In the data rows, the value 128 means zero.
Every row has a hidden score. In each pair, how much higher is the second row's than the first's? 20 means about the same, 40 much higher and 0 much lower. The score is a weighted sum of the row's numbers plus the product of two more (or one squared), each taken from its middle value.
110|094|133|128|181|124|227|076|104|172|137|120|159|050|141|096
119|134|126|138|146|134|117|136|148|118|139|132|121|135|114|146 ~ 21
129|119|096|120|118|161|107|166|096|099|134|144|169|072|129|121
153|135|142|096|071|123|124|115|152|121|119|086|141|155|142|142 ~ 2
128|076|114|126|123|100|166|109|151|125|143|141|134|102|166|113
120|148|137|109|116|131|154|140|153|132|126|118|113|152|126|146 ~ 6
152|141|109|128|147|088|162|122|102|154|197|175|161|106|181|109
114|112|122|133|168|113|118|149|129|132|147|098|119|139|101|079 ~ 18
133|157|115|141|096|182|139|097|137|121|150|166|094|167|120|153
157|129|142|125|115|111|133|109|111|130|165|140|133|140|180|131 ~ 20
097|124|116|103|110|150|139|121|163|121|124|096|163|146|157|157
102|106|118|111|130|121|130|165|175|137|115|113|128|123|128|124 ~ 20
130|143|114|121|115|113|123|122|151|147|108|130|128|125|123|143
174|144|138|149|128|140|123|124|100|139|140|137|094|130|133|142 ~ 21
165|116|150|131|149|129|169|100|108|149|084|143|117|132|123|134
131|156|150|119|144|138|125|159|131|126|137|155|110|136|117|129 ~ 18
130|159|130|122|133|115|137|132|096|115|103|122|129|139|098|107
133|160|133|152|123|156|098|146|094|079|115|124|158|114|125|110 ~ 22
114|130|119|123|125|110|127|115|147|136|117|106|116|152|150|134
124|149|126|104|134|126|142|122|114|129|137|110|129|114|140|117 ~ 23
127|119|123|122|150|100|159|124|131|143|124|125|130|095|110|153
071|100|098|102|084|131|130|168|157|113|072|109|141|153|103|120 ~ 16
184|176|155|129|144|155|123|084|131|147|141|129|118|107|183|137
134|102|133|174|156|140|115|124|120|110|167|124|094|096|159|147 ~ 18
129|125|146|100|107|121|123|135|120|126|121|086|133|144|143|132
133|163|141|120|124|129|134|123|126|126|107|118|129|136|115|138 ~ 21
151|138|164|131|118|150|145|114|106|130|129|131|154|153|124|121
150|147|111|130|108|129|128|093|154|123|110|154|108|138|149|173 ~ 25
113|141|150|092|141|127|163|114|129|155|119|109|132|112|130|121
112|089|125|149|181|113|103|135|117|132|115|101|086|117|106|085 ~ 20
105|143|155|094|122|126|158|121|129|137|083|107|137|133|104|107
143|158|133|124|133|135|112|117|112|135|169|132|157|089|145|103 ~ 30
119|108|157|088|097|105|093|152|163|104|113|116|132|156|143|120
152|111|141|131|121|116|138|111|133|120|149|084|128|117|163|124 ~ 19
165|120|136|149|103|155|121|113|130|154|143|103|116|105|166|150
122|126|109|128|129|112|120|129|140|133|117|111|100|147|136|124 ~ 14
117|126|119|130|169|096|136|114|114|152|147|126|120|114|130|108
156|153|145|135|104|125|126|097|124|146|176|102|153|150|151|143 ~ 16
127|134|142|117|112|114|125|117|139|124|139|110|137|147|140|137
090|104|133|107|100|144|077|188|144|103|151|127|173|144|129|134 ~ 25
154|141|168|142|110|156|081|154|079|071|130|119|169|148|124|100
132|137|106|109|114|167|111|103|110|106|145|161|115|133|134|127 ~ 30
135|165|134|124|131|131|126|132|114|139|133|126|117|132|133|119
131|084|157|130|151|118|176|101|128|121|169|134|170|100|143|134 ~ 17
106|119|122|140|112|120|136|120|131|125|123|113|105|142|145|131
160|104|145|183|129|184|100|125|094|054|152|195|162|077|130|112 ~ 30
115|135|123|112|121|107|124|134|155|165|105|115|148|133|144|134
129|108|117|137|173|123|158|097|135|121|138|129|126|091|136|145 ~ 18
135|139|133|109|146|125|162|135|135|131|139|137|127|118|101|138
149|151|147|125|111|144|093|154|111|104|127|130|144|134|138|114 ~ 21
138|152|126|111|120|112|134|123|116|137|144|134|142|136|135|131
141|147|110|143|139|124|144|133|079|115|134|135|172|143|136|097 ~ 13
134|142|149|098|143|084|137|156|103|106|135|135|139|149|108|114
128|150|148|097|158|103|145|156|105|137|116|109|115|134|094|104 ~ 30
119|156|144|099|125|128|146|130|109|143|099|101|118|137|117|110
159|165|156|156|113|211|058|175|084|041|175|162|149|135|110|099 ~ 14
163|159|150|153|086|135|142|106|147|128|136|136|140|146|128|165
126|154|140|129|130|134|111|139|106|143|122|102|118|135|092|133 ~ 28
119|111|118|140|100|140|130|122|137|140|123|098|126|121|168|131
092|154|100|147|133|150|134|111|114|121|138|104|159|089|107|153 ~ 9
151|094|145|164|119|137|137|092|130|135|149|140|114|095|187|169
123|140|122|105|122|112|130|144|146|144|099|112|129|133|131|133 ~ 8
144|167|119|152|131|180|120|125|127|135|174|108|141|160|099|128
138|148|140|124|126|130|108|133|116|119|115|115|140|138|124|131 ~ 30
112|149|152|123|113|135|135|158|140|133|122|129|114|158|114|152
123|122|101|141|176|141|145|134|108|135|158|138|146|099|143|104 ~ 23
106|151|105|139|142|144|151|112|154|142|123|114|093|141|127|147
101|127|146|143|130|103|105|172|121|142|123|133|147|131|095|139 ~ 24
116|129|107|106|156|132|153|125|163|150|175|134|141|103|151|144
146|131|148|123|121|108|130|132|129|146|128|108|120|124|112|151 ~ 22
150|151|158|140|111|140|116|137|103|106|155|147|159|164|133|120
140|129|158|153|094|159|097|173|108|061|111|154|155|202|099|122 ~ 15
151|107|143|109|100|108|116|123|123|113|151|152|115|138|157|134
124|153|117|104|136|147|116|146|135|119|135|111|127|102|125|113 ~ 19
143|145|175|102|113|123|138|133|124|129|164|135|151|129|130|122
122|145|129|132|100|135|108|142|117|113|109|127|140|135|118|126 ~ 22
112|101|123|175|138|120|147|111|120|115|150|145|138|114|121|143
122|142|107|116|098|164|141|134|124|138|113|114|101|149|122|129 ~ 13
114|115|109|131|146|128|133|087|142|156|120|124|102|125|146|101
144|168|125|145|099|150|059|156|110|080|147|128|180|112|124|144 ~ 21
121|148|143|117|131|133|111|185|127|104|131|104|146|146|117|118
156|151|146|140|123|171|085|152|070|071|145|122|177|144|113|083 ~ 22
087|074|089|120|157|107|167|119|183|179|121|070|101|132|148|098
159|119|157|161|139|168|105|118|112|080|151|132|152|131|146|104 ~ 13
145|119|109|121|114|169|142|131|123|126|109|132|106|122|112|108
127|136|153|151|144|132|110|137|122|108|123|147|148|101|072|107 ~ 21
097|086|133|121|160|072|119|118|111|135|150|160|100|167|128|116
147|162|124|126|115|142|121|111|123|141|127|115|114|143|127|136 ~ 20
123|135|144|133|107|146|114|173|132|117|101|115|145|153|106|106
126|157|122|141|113|124|121|131|106|135|122|110|120|147|127|127 ~ 25
124|123|122|121|106|142|100|144|133|112|143|121|146|132|157|141
077|129|072|149|120|147|129|136|143|090|101|127|111|136|084|127 ~ 18
133|150|133|095|120|152|135|117|168|124|167|115|128|083|152|111
139|149|115|122|138|089|153|115|087|125|171|170|146|159|143|112 ~ 11
135|082|120|181|155|144|093|139|130|112|131|119|119|102|130|112
128|130|135|130|116|122|124|132|141|134|105|118|124|118|137|156 ~ 20
121|131|124|124|155|123|134|135|126|151|136|123|144|116|086|124
126|136|135|102|108|145|106|144|121|121|133|101|123|143|124|121 ~ 21
151|134|139|148|119|157|107|123|096|110|138|117|133|149|120|121
134|106|115|141|136|143|170|116|114|126|119|165|120|089|138|139 ~ 33
140|146|162|130|123|143|097|152|134|103|132|113|174|118|123|115
107|125|125|111|098|134|122|146|140|116|124|147|119|158|123|153 ~ 23
118|112|107|138|154|165|173|113|136|132|176|163|144|066|153|160
115|129|120|161|107|135|135|109|156|122|127|130|136|112|131|155 ~ 9
135|149|142|087|130|182|116|125|107|080|141|164|099|138|105|136
111|114|128|144|161|111|128|125|147|150|116|111|101|138|149|125 ~ 16
146|103|119|164|134|099|164|115|125|161|148|111|144|061|139|144
116|143|140|116|113|111|119|148|143|152|130|134|131|149|129|148 ~ 21
081|068|150|127|189|101|103|143|124|143|128|116|100|143|117|115
150|146|139|123|097|151|106|156|109|098|109|136|142|111|122|098 ~ 18
206|167|131|181|133|134|152|076|101|135|161|207|129|145|136|170
090|120|097|088|129|129|108|160|113|110|128|124|143|104|118|102 ~ 30
122|116|113|105|156|125|101|121|137|140|134|132|090|131|126|112
169|119|140|133|130|120|120|118|111|131|109|164|097|113|100|150 ~ 20
149|159|141|112|116|128|120|128|131|125|117|116|121|139|130|129
131|118|127|154|156|138|164|080|145|104|160|160|113|108|138|161 ~ 19
169|132|144|117|140|151|119|130|124|131|129|165|109|112|126|161
132|121|143|129|158|151|128|121|124|106|145|115|124|133|137|133 ~ 9
136|139|130|106|130|081|144|124|112|136|166|157|125|133|144|116
093|095|085|116|157|127|125|124|129|123|097|129|088|146|101|071 ~ 22
117|107|133|119|123|093|115|167|140|125|127|135|118|130|123|124
100|097|128|133|147|094|121|131|138|146|095|123|083|148|095|095 ~ 18
091|138|105|133|105|132|131|139|131|131|100|119|130|147|119|131
153|137|147|078|112|072|132|102|162|134|188|131|145|132|136|156 ~ 24
130|158|138|118|116|137|129|141|134|123|151|132|123|155|124|160
135|120|140|124|102|120|118|148|121|114|110|131|142|152|128|126 ~ 20
119|111|128|114|139|096|115|104|129|151|119|118|092|156|135|110
116|135|121|090|136|151|128|141|164|130|139|126|130|123|126|158 ~ 19
093|120|126|136|128|113|118|114|153|153|109|131|139|139|125|123
117|136|132|116|131|108|115|144|148|137|115|127|129|134|118|125 ~ 22
124|071|147|098|117|083|133|106|104|118|142|185|096|168|141|124
155|112|105|165|138|168|152|092|107|128|157|145|137|084|139|126 ~ 20
173|118|138|136|107|131|131|107|127|133|113|149|113|111|140|165
151|119|121|138|123|136|141|104|121|134|138|109|128|103|155|129 ~ 19
105|056|126|113|136|107|101|093|132|120|126|156|065|175|122|114
133|158|120|138|097|134|077|158|129|121|135|115|193|098|110|113 ~ 15
199|133|154|156|147|152|110|115|117|117|119|192|094|117|115|204
138|092|129|113|086|116|123|087|147|139|145|053|145|115|197|168 ~ 14
112|128|130|149|144|112|114|146|139|135|134|115|128|110|106|135
097|146|111|126|095|135|138|162|136|113|099|109|117|154|100|146 ~ 16
143|129|131|112|126|123|140|145|129|155|146|125|118|111|117|156
157|074|103|187|156|125|179|104|110|161|181|121|156|018|164|133 ~ 35
100|132|105|157|138|128|121|110|133|125|111|122|119|143|118|132
136|115|121|124|086|161|095|171|131|089|132|135|158|114|166|102 ~ 32
129|126|141|153|144|085|138|155|088|121|138|157|120|164|108|120
128|141|157|144|124|158|062|177|101|106|109|104|192|103|109|102 ~ 33
171|130|118|101|129|141|085|132|154|090|147|168|119|081|123|140
087|089|103|146|198|106|131|100|155|152|131|114|081|149|141|106 ~ 13
151|103|130|091|118|083|177|090|125|155|127|171|123|132|133|096
104|124|102|104|109|114|106|153|160|148|131|103|158|136|128|158 ~ 24
154|144|134|137|104|223|050|141|085|066|159|163|135|124|112|126
119|158|110|155|138|122|170|110|081|140|117|129|145|123|112|115 ~ 11
105|113|111|099|123|113|134|139|149|145|126|106|113|127|149|108
130|156|135|120|126|123|123|136|119|136|129|119|118|134|128|128 ~ 20
125|089|127|134|202|105|135|118|124|139|124|132|064|137|135|102
129|140|133|125|139|131|130|146|113|137|125|128|116|136|128|129 ~ 28
124|123|129|132|107|133|134|138|126|122|124|165|112|133|118|151
122|094|131|121|131|084|125|123|161|139|144|068|128|103|167|134 ~ 15
140|110|149|120|087|145|088|156|126|099|124|129|144|141|150|114
121|124|125|123|117|127|115|141|124|115|097|142|130|119|088|114 ~ 14
126|115|128|186|156|101|162|134|089|133|138|145|142|128|125|129
121|135|121|129|116|115|112|119|115|121|123|100|095|172|116|122 ~ 18
136|103|132|105|115|125|131|125|155|144|123|095|134|126|158|148
094|112|147|156|170|085|117|170|130|140|127|133|140|104|092|131 ~ 23
142|130|152|108|128|098|135|118|121|143|113|142|108|112|142|131
136|154|122|128|132|129|147|116|104|144|127|127|129|146|134|122 ~ 13
114|150|145|118|146|142|125|147|140|123|133|123|120|133|123|142
190|146|136|146|109|165|102|097|125|112|129|184|093|118|141|158 ~ 24
123|142|149|099|117|103|129|126|132|123|130|102|138|132|137|147
114|123|137|112|163|112|149|126|103|133|101|104|094|137|095|084 ~ 15
142|136|124|130|134|114|120|145|164|170|137|132|147|098|106|137
147|173|143|175|148|137|132|098|184|167|142|142|118|089|141|139 ~ 23
115|099|117|122|170|120|115|128|119|139|120|127|085|127|116|086
121|140|109|133|136|125|128|137|167|155|138|118|141|096|116|125 ~ 15
137|142|144|131|111|163|075|171|097|092|136|120|188|113|136|084
144|133|151|121|124|109|119|127|133|147|130|118|129|139|119|139 ~ 22
157|174|148|120|153|105|151|122|169|174|180|144|136|078|143|135
143|153|164|139|113|162|082|173|109|107|139|132|161|140|119|110 ~ 13
133|106|106|174|159|139|156|101|150|113|154|174|170|058|150|102
126|066|120|157|105|112|136|111|115|120|117|161|132|156|141|128 ~ 23
126|105|111|177|133|116|129|130|107|116|114|150|103|153|120|112
089|134|113|094|149|167|197|128|119|167|091|072|136|083|114|121 ~ 1
170|157|123|170|123|146|133|106|111|127|125|169|114|175|109|170
106|129|117|122|128|113|116|117|145|137|119|137|123|137|138|113 ~ 25
139|117|132|136|075|200|049|189|104|075|125|138|233|111|147|101
118|098|117|121|197|085|142|102|091|121|183|158|075|139|119|095 ~ 4
140|092|123|157|149|083|116|117|118|126|116|156|100|137|133|137
098|110|144|128|157|114|162|116|161|164|094|112|133|086|104|098 ~ 13
105|128|116|104|112|102|122|116|115|148|126|134|133|130|126|136
148|176|177|120|123|158|123|137|128|125|162|132|185|129|133|101 ~ 17
125|153|151|122|130|133|129|141|120|132|139|125|106|140|127|145
132|150|139|124|126|117|126|137|120|129|131|132|118|130|134|144 ~ 20
119|142|114|135|120|114|119|128|144|158|132|100|138|129|135|129
146|146|137|128|123|133|128|118|114|128|120|148|103|124|131|147 ~ 25
169|127|129|110|118|158|122|141|122|115|127|129|156|087|139|099
119|114|155|141|136|103|120|133|113|135|134|110|126|126|139|128 ~ 22
078|070|155|168|102|096|123|163|149|130|093|130|140|133|090|137
137|137|128|131|132|136|119|117|152|134|132|120|116|127|160|154 ~ 23
134|132|115|148|090|151|063|163|135|105|130|138|194|112|117|122
158|112|106|196|158|156|173|090|104|130|152|157|145|087|158|133 ~ 28
160|157|148|142|113|146|116|115|124|122|118|170|101|142|119|171
105|119|135|131|132|109|134|150|106|110|079|119|095|136|083|095 ~ 14
123|134|116|119|140|116|098|150|118|105|120|135|114|129|099|142
147|164|165|129|129|142|107|159|099|092|144|141|140|144|108|116 ~ 12
145|156|131|133|140|181|133|123|116|125|159|132|183|132|136|087
133|103|134|136|124|082|158|115|115|133|121|133|159|110|137|115 ~ 26
123|155|132|138|119|162|121|148|124|096|138|128|159|144|086|138
124|119|117|133|143|111|135|132|110|119|127|138|137|107|130|116 ~ 28
151|161|138|139|129|163|122|112|121|146|170|101|125|120|142|140
132|171|137|116|119|136|132|130|114|120|146|141|107|147|116|156 ~ 20
138|146|148|112|141|114|143|137|114|139|112|121|123|146|124|116
170|155|129|116|113|175|098|132|131|127|139|139|106|121|119|123 ~ 21
098|116|115|121|104|117|132|162|134|116|062|110|112|130|096|107
135|150|137|101|135|151|138|125|115|105|141|138|144|146|111|116 ~ 18
101|056|138|152|170|109|102|124|134|128|126|111|070|158|121|102
196|162|157|190|104|181|137|070|106|159|162|122|137|118|192|144 ~ 23
122|142|130|120|130|154|119|155|111|111|120|107|128|149|083|110
119|123|123|135|122|102|142|142|109|141|126|145|122|132|110|129 ~ 26
111|156|100|152|079|151|096|133|119|090|097|125|161|142|119|138
135|157|145|143|114|137|125|118|129|134|140|113|120|145|118|145 ~ 17
197|146|149|143|091|134|129|102|151|129|126|138|116|103|161|166
127|129|129|114|122|182|069|181|108|073|128|127|147|129|112|109 ~ 20
130|140|121|092|132|117|169|106|111|153|126|101|124|096|119|128
123|148|142|122|151|150|123|139|097|099|128|124|141|124|117|107 ~ 23
159|124|134|157|087|152|096|134|138|091|092|162|154|129|146|145
155|158|136|128|130|166|107|127|119|141|145|106|109|142|121|132 ~ 19
119|124|120|117|101|117|124|118|163|122|101|111|134|113|132|152
065|076|128|145|156|093|120|114|131|133|102|134|094|183|106|101 ~ 20
114|127|112|146|110|139|162|076|150|138|077|115|140|145|137|137
120|122|134|146|131|123|108|126|131|122|093|132|111|144|106|130 ~ 27
133|142|135|115|123|111|122|124|135|132|116|131|111|143|131|139
153|107|155|108|143|113|145|110|131|143|104|133|137|121|146|158 ~ 24
125|157|127|133|137|155|119|129|136|139|133|119|144|112|110|142
140|149|124|171|129|125|126|128|186|177|132|119|157|089|091|121 ~ 7
140|105|138|112|148|098|156|122|125|137|118|126|142|101|137|112
102|102|103|151|162|137|178|109|106|128|130|124|158|078|150|106 ~ 32
108|123|132|170|143|153|152|089|110|128|136|134|145|090|126|133
128|140|115|116|130|124|159|133|114|157|101|116|124|131|112|099 ~ 13
072|096|096|134|105|154|103|193|189|097|109|120|174|167|155|133
137|137|121|128|138|136|133|127|111|096|142|176|107|156|108|145 ~ 14
123|123|149|171|154|137|132|122|172|151|139|116|140|082|110|116
131|160|130|102|112|097|141|114|147|139|168|131|135|128|135|147 ~ 24
117|142|128|129|130|130|123|136|119|134|117|128|117|133|120|119
156|164|159|134|120|138|134|119|139|114|136|176|101|153|097|190 ~ 22
122|120|102|116|121|155|090|135|133|088|111|145|082|157|099|142
136|058|129|172|121|117|176|106|122|112|135|119|171|099|156|105 ~ 33
116|167|099|126|127|155|132|093|119|114|125|130|125|127|123|127
142|139|130|136|159|087|162|127|073|106|175|183|118|173|105|112 ~ 4
162|111|088|101|131|136|157|111|163|134|159|163|114|076|150|135
095|097|107|102|143|120|114|121|134|117|121|140|100|162|110|103 ~ 16
159|132|170|117|115|109|139|111|133|149|147|132|158|127|150|153
114|096|108|125|194|096|138|104|124|150|151|125|060|130|129|119 ~ 17
120|112|137|149|170|125|100|152|140|123|128|131|123|129|120|129
141|143|150|136|128|101|138|144|134|142|122|125|131|140|109|130 ~ 21
128|136|135|108|146|094|141|129|135|156|162|137|142|111|130|107
142|152|116|089|128|116|143|121|105|138|137|127|112|126|108|130 ~ 21
160|133|133|126|122|111|137|129|126|137|110|149|122|139|119|159
115|140|131|103|136|114|127|155|113|124|098|116|117|134|090|113 ~ 20
131|136|139|116|123|105|120|146|152|139|119|100|131|118|105|107
148|140|112|115|124|152|109|125|119|138|143|116|116|135|119|124 ~ 22
140|101|124|196|137|135|149|093|114|128|112|186|127|110|127|135
110|150|125|115|126|121|135|123|145|138|112|115|132|153|141|137 ~ 11
121|160|139|105|140|131|140|127|128|131|144|124|128|134|128|131
126|125|148|123|159|123|121|142|107|130|125|128|107|150|113|100 ~ 18
161|148|134|131|128|126|119|113|103|135|172|148|143|136|162|107
133|132|159|150|158|138|134|143|127|127|130|132|131|105|134|128 ~ 23
133|135|137|122|119|110|121|127|152|150|126|094|139|120|135|135
135|116|094|128|129|153|079|117|128|105|145|118|100|147|110|133 ~ 18
137|160|133|136|116|170|131|136|109|100|148|166|107|143|110|138
121|118|118|110|167|131|106|138|107|132|126|120|090|133|102|088 ~ 21
